In the rows, 128 means zero.
Where one turn sends some rows of the set: a few examples, then the rows asked:
beg: [136 138 115 129 123 141 120 142 146 119 123  86  95 114 112 143 150  93
 129]
Tiku: [136 140 118 115 134 105 130 134 145 150 117  91 103 122 117 100 155 128
 144]
divos: [141 149 146 124 107 118 109 159 124 115 104 126  90  97 133 102 149 138
 136]
zano: [142 154 144 128 117 115 105 162 125 115 114 136  96  94 138 110 147 140
 137]
Zoz: [134 144 151 137 149 123 105 125 137 125 121 105 102 112 137 149 175 137
 112]
fufis: [142 141 126 104 143 131 145 106 130 119 125 102 122 104 148 127 159 135
 119]
Mubu: [152 142 131 139 134 108 130 156 145 122 141 111  81 110 123 164 149 132
 135]
sosis: [133 140 129  97 140 124 132 103 137 113 140 103 120 103 138 113 149 146
 124]
Numad: [129 159 132 129 133 123 115 147 116  96 120 107 119  96 127 123 114 124
 142]
Zemo: [142 167 104 126 119 122 132 147 137 101 118 130  98  97 110 111 151 153
 138]
katog: [131 140 123 103 134 133 130 107 136 116 129 101 107  97 149 110 158 156
 115]
fof: [119 163 128 131 142 125 119 142 113  94 123 112 119  92 124 122 125 132
 144]
Toda: [128 169 139 124 136 124 107 143 144  83 127 115  95  97 121 113 165 126
 157]
Noli: [130 172 132 125 111 129 146 148 116  89 134  98  90 104 131 109 147 141
 124]
puz: [130 139 121 126 118 129 128 129 150 124 117  84  96 109 120 142 150  89
 138]
Zazuv: [134 153 152 142 156 129 112 125 135 130 120  96  99  96 139 138 173 143
 114]
dulu: [158 146 134 136 129 106 145 151 158 124 134  99  93 118 134 152 149 127
 115]
Noru: [141 143 143 133 161 126 112 130 133 105 133 101  93  92 132 145 170 148
 113]
zufom: [158 141 131 135 128 111 139 149 157 116 139 103  88 117 149 156 152 137
 128]
nosob: [138 174 131 130 108 131 138 151 113  93 132 103  86 104 132 114 136 134
 122]
riba: [147 143 136 152 130 108 140 152 144 122 144  97  88 108 134 156 141 139
 128]
bub: [137 141 115 120 126 115 129 131 149 152 115  88 114 115 125 102 169 134
 138]
gif: [140 142 148 137 150 128 110 121 136 119 123 117  94  86 127 143 169 145
 109]
Vegus: [140 133 125 127 111 139 123 147 151 123 134  95  95 106 122 135 145  90
 145]
tav: [133 146 121 125 113 136 129 150 146 136 133  94  98 110 112 137 133  97
 140]
Sizet: [145 172 101 136 122 118 125 149 135 107 120 134 101 101 114 122 145 151
 136]
sep: [128 166 143 122 125 123 105 146 142  85 125 103  90 103 119 107 156 127
 158]
Nipe: [131 142 126  93 129 130 140 106 134 125 127 107 120  94 141 126 154 136
 116]
kobar: [130 145 123 114 126 129 126 125 145 149 116  94  99 111 130  88 146 124
 145]
faru: [136 144 110 124 124 127 128 125 137 148 122  94  95 121 117  90 158 129
 139]

fufis -> bub
tav -> Mubu
And these:
Noli -> divos
Nipe -> Tiku
nosob -> zano
Vegus -> riba

Where one turn sends some rows of the set: a few examples, then the rows asked:
zuloz: [120 124 132 143 147 154 147 122 119 122 155 117 147 134]
ditat: [135 130 137 123 132 116 121 126 123 138 150 128 117 150]
vedif: [132 106 127 120 131 129 144 111 104 112 150 110 133 130]
roso: [131 116 120 113 135 138 135 122  95 131 150 107 127 104]
nepi: [108 128 146 154 112 129 126 126 115 165 148 120 162 129]
Ligov: [136 137 124 116 108 135 121 132 113 128 126 138 124 114]
fefa: [120 151 111 130 123 148 137 102 109 177 145 133 162 129]
vesi: [147 132 126  98 108 135 131  99  98 131 157 115 137 126]
lodu: [140 137 135 112 111 136 127 121 120 128 126 126 116 113]
ris: [133 143 140 119 104 131 133 100  98 178 132 125 158 121]
kasa: [139 125 135 100 100 131 125  93 100 142 123 126 145 125]
mumiz: [103 136 111 158 124 144 147 128 119 153 144 125 148 119]
samig: [115 133 132 152 112 140 137 117 112 182 142 127 158 132]
salir: [134 127 142 120 142 119 130 114 113 116 153 114 130 115]
rov: [124 117 139 122 132 125 128 121 129 137 145 126 110 146]
Tapob: [131 133 106 105 108 156 133  98 100 139 142 101 142 132]
Buva: [130 117 139 139 138 131 139 121 131 123 146 130 124 141]
vef: [ 98 127 140 137 117 135 155 134 122 144 153 130 134 147]
zenud: [122 154 148 125 114 123 136 103 110 168 125 116 165 128]
ler: [142 120 138 113 114 133 135 113 115 112 133 130 126 121]
kek: [124 150 109 142 124 143 123 113 116 154 163 122 170 124]
zut: [117 138 119  99 109 126 141  90  93 166 134 116 145 132]
Nimut: [126 122 125 106  95 145 120 108  99 124 145 118 140 112]
Fogi: [105 126 125 134 144 138 146 107 128 124 145 120 141 155]
vune: [136 133 106 112 104 126 128  99  93 166 144 125 149 115]
Nipa: [113 128 118 153 152 137 144 116 115 162 142 127 157 128]
Dat: [117 126 131 114 157 147 130 111 114 131 165 121 142 140]
zukon: [114 128 143 155 106 140 129 138 105 157 144 113 160 130]
Muk: [ 96 124 107 135 140 129 152 120 107 139 152 131 159 128]
vop: [126 131 125 114  98 133 123  98 111 145 106 119 148 126]
Sisag: [120 134 125 106 111 137 125 103 105 145 102 129 151 138]
tek: [134 146 104 120 127 114 140  96 100 165 142 104 153 124]
fut: [126 151 127 136 128 136 119 106 113 183 152 116 150 124]
kubav: [105 127 133 134 113 128 155 132 112 143 148 122 136 162]
gav: [111 129 134 155 131 138 156 125 126 155 147 130 139 147]
Bavo: [129 149 153 126 129 125 129 112 102 168 123 112 162 129]

ris -> samig
Fogi -> salir
And these:
Bavo -> zukon
vop -> zenud
vedif -> vesi
tek -> kek

